Where one turn sends some rows of the set: a few examples, then the rows asked
q_158: [ 14.0  36.3  -2.0  -8.6 -14.3 -34.1 -16.5  18.7 -20.2 -22.9  -8.5  11.0
  16.1   6.4  -8.9  10.9   2.4  -1.0  26.9  -1.3   6.0]
q_793: [  5.0  18.0 -16.1  -9.5 -27.4 -15.8 -25.7  37.4 -16.1 -15.1  -3.9  10.6
   7.5  12.1   6.9 -13.1   4.8   5.2  29.1  18.2  -8.5]
q_975: [  0.0 -27.4 -16.4 -18.3   7.9  14.1  20.8 -41.1  -3.4  14.6   1.0 -12.1
  -0.7  13.1  -5.4  -9.9 -17.3   0.0 -15.8  -4.2   0.9]
q_107: [  2.1  18.7 -20.3  -8.7 -29.3 -20.8 -29.1  37.6 -15.3 -15.8  -0.5   3.6
   2.4  16.3   4.2 -12.4   4.3   9.5  30.7  22.1  -9.4]
q_857: [  7.4  40.6  -0.9 -15.2 -20.6   0.3 -34.2  30.3 -15.5   3.8   3.1  -0.4
   3.6  -5.2  15.0  18.8   5.2   5.4  35.2   7.8  18.0]
q_306: [-20.8 -10.0   2.1 -12.9   0.8  30.6  38.0 -25.8   6.1 -15.6  -5.1 -18.0
   3.9  11.9   7.2  -8.3  -3.1  -8.3 -19.7 -16.9   8.3]
q_396: [ 13.4  40.0   3.1 -16.8 -16.6 -16.7 -10.3  28.8 -10.2 -20.1   5.4   8.2
   2.6  15.7 -10.0  17.4  16.6   9.0  36.2   8.8  15.4]
q_949: [ -1.4  30.6 -10.4  -6.5 -23.2  -9.7 -30.6  27.7 -16.4  -1.6   0.0   1.4
  13.1  -0.5  20.3  10.7   1.7  -3.7  41.2  18.3  16.7]
q_967: [ 11.6  39.7  -9.8 -21.7 -16.0 -21.2 -14.9  28.1  -7.2 -17.2  10.9  11.9
  -4.2  14.3  -5.3  16.7   4.1   0.1  39.2  -3.7  14.8]
q_729: [  1.7 -18.6   0.6 -15.5  10.2  18.2  16.1 -39.7  -6.3  11.8  -8.7 -12.4
   0.3  11.7 -12.8  -8.4 -15.2   6.5 -27.4  -3.7  -1.8]
q_94: [  3.3 -18.0   5.1 -21.9  14.7  25.1  14.4 -36.7  -0.5  14.0  -0.5 -18.1
  -0.3  14.7 -13.6  -5.4  -0.8  13.8 -24.8   3.0   6.0]
q_745: [ -8.5 -12.8 -17.2   6.8   9.9  22.6  32.3 -28.4   4.1  -4.8  -0.5 -18.3
 -24.5   1.4   5.8  -5.9 -12.4  -8.4 -19.0  -7.0   4.9]
q_118: [  7.5  38.9  -2.5 -12.0 -18.9  -0.2 -33.7  32.6 -14.9   2.7   4.0  -0.4
   2.2  -3.6  12.6  18.7   4.1   1.3  38.5   6.9  20.0]
q_91: [-21.3  -8.5  12.1  -6.0   5.7  28.1  27.1 -22.7  14.8 -13.1  -1.3 -34.9
  -6.9  19.3   1.3  -1.9   7.7  -1.2 -24.5 -10.9  14.2]
q_297: [-20.5 -10.0  11.0  -3.2  -1.3  26.8  33.9 -29.0   4.1 -16.3 -12.1 -21.7
   7.9  13.8   5.1  -7.4   4.0  -4.6 -22.1 -13.3   3.3]
q_261: [ 10.4  36.9   5.5  -3.3 -16.8 -15.0 -38.7  28.8 -23.5  -1.9  -0.5  -1.0
   6.2  -8.8  14.1  14.4   2.3  -0.9  16.0  -3.8  11.4]
q_160: [  1.4 -23.4   4.1 -18.8  14.0  23.1  16.0 -34.2   7.3  17.6   9.2 -23.8
  -3.7  23.1 -13.6  -3.3   3.7  14.4 -17.0  16.2   7.2]
q_644: [ 10.0  40.5   4.6   3.7 -16.1 -16.7 -41.4  31.4 -22.9   0.2   2.0  -8.7
   9.8  -7.9   9.1  16.7   3.2   1.4  17.6  -4.5  15.8]
q_806: [ -4.7 -12.5  -1.7  14.6  16.3  22.2  29.2 -27.7  11.0  -8.6   2.6 -32.0
 -24.5   5.1   1.7  -4.8  10.3   0.4 -29.9   2.9   8.3]
q_382: [-21.0 -16.1  -1.8  -4.4  -0.3  19.6  27.6 -25.7  17.6 -13.1   3.4 -39.2
  -5.2  20.2   9.1  -3.3   2.9  -7.9 -18.7 -12.4  10.1]
q_385: [ -8.7 -12.2 -10.7   5.4  12.3  22.0  32.5 -31.7  -1.2  -9.3  -7.9  -9.3
 -20.6  -5.7   4.3  -6.4 -10.7  -6.3 -23.8  -9.5   4.9]
q_607: [-18.8  -8.2  14.6  -2.8   1.5  27.5  26.2 -28.4   9.2 -13.5  -5.0 -28.2
   0.8  16.2   0.5  -3.2   6.6  -4.1 -28.9 -13.2   9.4]
q_260: [ 13.7  36.3   0.6 -14.4 -21.1 -11.6 -37.1  45.6 -15.8  -9.3   4.2   7.0
 -11.1   8.3  -6.9  -5.0   6.1  15.3  11.2   1.2  -3.6]
q_120: [  1.0 -26.1  -2.9  -7.6  12.0   3.7   7.5 -33.8   5.9  13.2  11.9 -36.4
 -10.8  21.0 -14.5   3.0 -10.5   1.9 -25.5  -3.1   2.6]
q_46: [ 12.1  33.6  -2.6  -0.4 -16.8 -41.1 -21.7  23.9 -17.0 -25.3   3.5  -2.0
  11.8  14.3 -10.0  15.2   8.9   2.2  27.2  -2.1   7.8]
q_340: [ -9.4 -14.5  -1.8  13.5  13.6  22.5  33.9 -27.5   6.5  -7.2  -7.5 -23.9
 -14.8   1.8   2.1  -1.7  10.8   2.1 -24.7   7.5  11.1]
q_887: [ -6.9 -10.9 -11.7   6.4  16.6  17.5  25.2 -24.7  11.3  -4.4   5.0 -30.4
 -29.2   5.6   8.4  -2.8   6.5  -5.0 -27.5  -0.7  12.7]
q_891: [ 11.7  24.4  -4.8  -4.7 -25.4 -24.0 -35.8  36.9 -20.1 -18.3  -6.1   6.4
   3.3   5.5  -3.0 -15.3   5.0   8.5  10.0   9.7  -9.4]
q_799: [ -5.8  -9.7  -6.1  -1.6  14.7  27.1  37.4 -30.5  -2.7  -6.4  -7.0 -11.2
 -16.1  -4.4   4.3  -4.9   0.3   1.5 -27.6  -6.3  10.4]
q_870: [ 15.5  36.6   3.2 -15.2 -21.0 -10.4 -35.6  41.9 -13.9 -11.1   5.1   3.8
  -7.4   6.7  -0.7  -2.2   4.6  13.4  10.3   2.8   0.1]
q_646: [ -6.9 -11.0 -18.6   7.0  13.5  17.4  33.1 -26.8   8.6  -5.9   5.0 -28.1
 -27.9   5.2   7.8  -4.4  -6.4  -6.8 -18.4  -3.7  11.8]
q_492: [ -0.6  25.8  -7.8  -8.8 -24.4  -9.7 -27.1  27.8 -16.8  -2.6   1.7   1.5
  15.3   0.8  17.8  11.3   3.3  -0.8  39.5  20.1  13.9]
q_342: [  9.8  26.2  -7.6  -3.9 -24.3 -25.4 -38.7  39.4 -22.3 -17.9  -5.4   5.2
   4.6   8.4  -0.8 -15.1   0.3  10.3  13.0   6.6  -9.9]
q_29: [ -2.1 -31.3  -5.0  -6.2   6.0  12.6   6.1 -35.4  10.1  13.6   6.2 -31.2
  -1.5  22.0 -11.1  -1.4  -3.8   4.1 -15.3  15.9  -0.6]
q_377: [-16.6  -9.3  -2.8  -8.8  -1.6  20.7  29.1 -24.7   9.6 -12.6   3.5 -27.3
 -11.7  16.3   6.4  -2.0 -12.0 -14.4 -25.4 -28.8   9.0]
q_962: [ -2.7 -20.8 -16.0 -25.3   8.7  16.9  17.3 -37.5   6.7  18.8   9.8 -18.8
 -13.8  19.0  -4.5  -7.2 -17.0  -3.1 -15.0  -7.8   6.8]
q_496: [ 15.0  43.9  -1.6 -11.5 -13.6 -30.8 -19.3  28.0 -12.1 -16.4   8.5  -0.2
  -2.4   8.7  -9.6  16.1   5.8   1.7  24.6  -7.6  14.6]
q_436: [-19.9 -16.8  -2.1   0.0  -4.5  15.2  22.5 -27.3  11.7 -13.0   4.0 -33.9
  -7.4  18.7   8.8  -7.0  -6.9 -10.7 -24.2 -20.0   9.2]
q_790: [  6.4  28.0 -11.4 -21.9 -21.1  -6.9 -27.2  44.5 -11.0  -8.5  11.4   5.7
  -7.0  14.1   2.1  -4.4   9.9  14.2  30.7  18.2  -2.0]
q_213: [  5.5  27.1  -7.8   5.6 -19.0 -21.6 -36.8  22.7 -23.1  -2.8  -4.9  -0.9
  23.7  -4.2  15.2  11.1   0.1  -8.3  25.0   6.0   9.4]
q_573: [  6.5  24.7  -4.2   3.8 -21.5 -21.1 -35.7  27.9 -21.5  -4.8  -4.5  -4.7
  17.7  -4.8  16.1  13.0   5.1  -2.2  24.6   5.9   8.2]
q_546: [-19.9 -11.2  -2.1 -13.5  -1.3  31.0  34.3 -23.7   9.6 -10.0  -2.2 -20.6
  -5.9  14.1   8.6  -8.6 -11.0 -12.3 -19.4 -24.6  12.9]
q_150: [ 10.9  27.4 -10.8 -23.4 -20.8  -1.8 -27.5  44.9 -13.5 -10.3   6.4  13.4
  -9.3   9.9   3.8  -6.8   5.9  13.8  29.6  13.0  -1.1]
q_262: [  7.3  29.4  -7.2 -11.7 -19.1 -32.1 -15.5  26.7 -11.9 -23.8   3.4   1.7
  14.2  16.7  -6.0  13.0  14.3   5.1  43.6  15.7   9.9]
q_464: [ -6.1  -8.0  -2.3   2.2  12.8  33.7  38.2 -27.4   3.5  -6.8  -5.1 -16.8
 -13.7  -7.1  -1.2  -1.5   7.4   4.1 -22.3   4.0   8.5]
q_30: [ 16.8  45.4  10.7 -11.6 -13.4 -24.0 -17.3  27.0 -17.2 -23.0  -0.9  10.0
   3.6   9.2 -12.2  12.8  10.8   6.8  25.9  -4.7  10.4]
q_919: [  7.1  28.8 -12.6 -13.9 -18.8 -27.2 -11.2  24.4 -14.9 -22.0  -0.6  12.2
  11.4  15.3  -2.2   8.3   4.0  -2.1  43.6   6.0   7.3]
q_281: [  1.9 -18.7  -9.0 -14.5  10.7  12.7   7.7 -34.8   6.3  14.8  10.2 -26.0
 -18.0  21.9 -13.0  -0.4 -14.2  -2.6 -25.3  -9.1   5.7]

q_91 turns into q_377
q_46 turns into q_919
q_887 turns into q_385
Now these:
q_962 turns into q_94

Where one turn sends some rows of the set: a few examples, then the rows asked
q_944: [ -3.8 -47.9  19.7  12.3  39.3  45.0 -11.2 -27.9 -19.3  -9.2  -8.5  13.6
  34.5  -0.3  14.7]
q_545: [-29.4 -36.1   1.2  14.8 -20.3  25.1  -1.8 -40.2 -16.1  27.5 -19.1  27.6
 -16.5 -16.2  -6.8]
q_411: [  7.3 -29.0   3.5  16.7  30.9  34.5 -36.8 -13.8 -12.3  18.2  -6.9 -32.0
  14.5 -22.7   8.7]
q_802: [ 10.3 -34.8   8.5  14.5  24.9  37.3 -36.7 -13.8  -8.4  17.2 -13.4 -34.0
  14.8 -18.4  19.0]
q_783: [ -2.2 -28.5  20.7  11.9   4.2  22.9  -2.4 -52.3 -31.9  24.5 -12.9  29.0
  -7.5 -19.0  -8.3]
q_927: [ 12.9 -31.4   8.5  29.8  29.0  32.2 -32.9 -22.4 -15.6  11.4  -7.3 -27.7
  15.0 -25.3   8.7]
q_258: [-22.4 -29.5 -19.1   0.4 -15.7  12.8 -20.5   8.3  -6.5   7.1 -43.4   5.5
  18.5 -19.2  42.1]
q_226: [-12.8 -43.0  23.4  22.1   4.8  36.2 -21.6 -28.3 -36.8  45.0   5.3  23.0
  15.3 -43.7  36.6]
q_966: [-19.7 -36.0   0.3 -26.6 -19.3  35.5   0.0 -30.1  15.6   1.9 -28.0   0.0
  34.6 -25.6  34.9]
q_141: [ -3.8 -37.1   9.7   7.6  43.2  46.7 -10.6 -11.8 -17.9  -4.9  -8.0   8.4
  32.5   5.4  19.0]
q_42: [-36.1 -34.6   8.4  16.9 -17.1  26.4 -12.3 -22.8 -18.7  39.2  11.4  18.1
   3.9 -52.3  37.7]
q_290: [-24.7 -35.5   4.6  38.2  -8.4  23.5 -32.4 -34.3 -36.5  41.6 -12.6  12.8
   2.8 -41.7  17.6]
q_275: [-20.6 -38.2  27.4  23.3  -0.8  34.9 -22.7 -25.0 -34.3  47.0   8.9  26.7
  21.9 -38.0  25.7]
q_155: [-31.6 -34.5  23.7  -1.2   7.1  30.8  -7.4 -28.3  -8.1  -9.2   1.4  18.2
  58.9 -33.7  37.9]
q_122: [-35.8 -21.5  14.9  -5.7  15.7  34.3  -6.0 -26.2  -8.6 -13.2   5.6   6.8
  54.6 -29.3  33.3]
q_463: [-39.2 -30.0  16.2  -7.1  14.6  35.5 -15.3 -31.7  -9.2  -8.7   0.5  10.2
  56.9 -34.0  34.5]
q_840: [-26.5 -34.4  -0.2  37.0  -2.8  19.3 -27.1 -27.1 -40.7  34.9  -8.5  15.7
  -4.1 -45.0  28.2]
q_344: [-18.0 -33.2  22.7  -1.6  -4.9  30.3  13.0 -34.1 -19.4  23.4  -0.2  47.5
  -0.3 -13.1   8.2]
q_972: [ -7.3   1.1   6.5   3.1  -0.9  -3.3 -22.4  -8.9  -8.2  -3.1 -22.5 -18.2
   4.8 -17.9  -5.2]
q_916: [-13.1 -35.1  12.6  11.7  41.0  41.0 -15.3 -16.2 -13.5 -12.1 -11.6  13.6
  30.8  11.0  17.2]
q_596: [-10.3 -39.0   9.2   8.2  44.7  45.9 -15.0 -23.5 -13.8  -6.1  -7.4  13.3
  32.2   4.1  12.9]
q_817: [-27.5 -27.9  -7.9   1.9 -13.5   6.8 -27.6  15.8 -10.0   4.6 -39.8   6.5
  18.3 -17.0  41.3]
q_717: [-17.2 -36.8   0.6   8.2 -16.3  25.6   6.2 -39.6 -11.4  26.3 -17.9  27.7
 -24.1 -16.7   2.7]
q_705: [-41.4 -38.8   5.2  22.5 -21.8  32.9 -15.8 -20.2 -14.5  41.8   7.2  21.5
   4.2 -42.5  29.6]
q_138: [-17.4 -32.5 -13.2   8.4 -25.3   5.5 -20.0  13.7  -0.7  12.5 -32.9   4.5
   9.3 -25.1  37.0]
q_965: [ -6.1 -13.4  -2.7  16.1  -0.5  -2.9 -18.7  -2.7 -15.1  -1.8 -23.3 -14.7
  -4.7 -18.4  -7.9]
q_681: [-19.0 -40.9  10.5 -25.8 -29.9  24.0   3.6 -21.5  14.9   3.6 -25.0  10.8
  30.4 -27.5  30.9]
q_338: [ 17.2 -24.7   6.3  13.0  24.9  33.0 -30.0 -15.8 -13.7  17.2 -12.0 -32.9
  18.3 -22.3  12.5]
q_611: [-19.1 -36.2   5.7 -30.0 -21.2  28.8  -4.9 -29.4  15.9   5.5 -32.1  10.0
  34.7 -22.9  30.3]
q_525: [ -7.2  -0.6  -3.5   3.1   1.4  -4.5 -19.9  -3.8 -20.4  -2.4 -29.8 -14.6
   8.9 -20.0  -2.4]
q_788: [ -5.5 -35.0  23.5  14.0  -0.3  27.9 -10.0 -45.6 -34.5  32.0 -16.9  31.8
   1.1 -13.4 -10.9]
q_500: [ -5.3  -2.7  -1.2   2.9   1.1  -2.6 -23.4  -3.5 -11.6   4.6 -23.9 -12.2
   1.4 -17.3  -8.5]
q_63: [-14.2 -38.7   8.5 -25.1 -18.7  33.7  -6.5 -28.5  19.3   4.7 -34.6   2.4
  30.6 -16.3  36.3]
q_21: [-22.5 -29.3 -13.7  -2.7 -18.6   6.7 -28.1  13.4  -6.5  15.2 -38.6   6.6
  18.2 -22.5  37.5]
q_558: [-24.1 -36.9  26.2  -0.1 -13.1  34.4   6.8 -32.4 -14.1  30.9   4.1  40.0
   2.8 -13.9   0.0]
q_75: [-38.1 -23.0  22.5  -6.0  12.0  29.6 -16.1 -30.6  -7.6 -13.3   1.3  -0.9
  53.3 -33.5  32.8]

q_290 turns into q_788
q_817 turns into q_972
q_500 turns into q_411
Now these:
q_717 turns into q_840
q_141 turns into q_122
q_138 turns into q_965

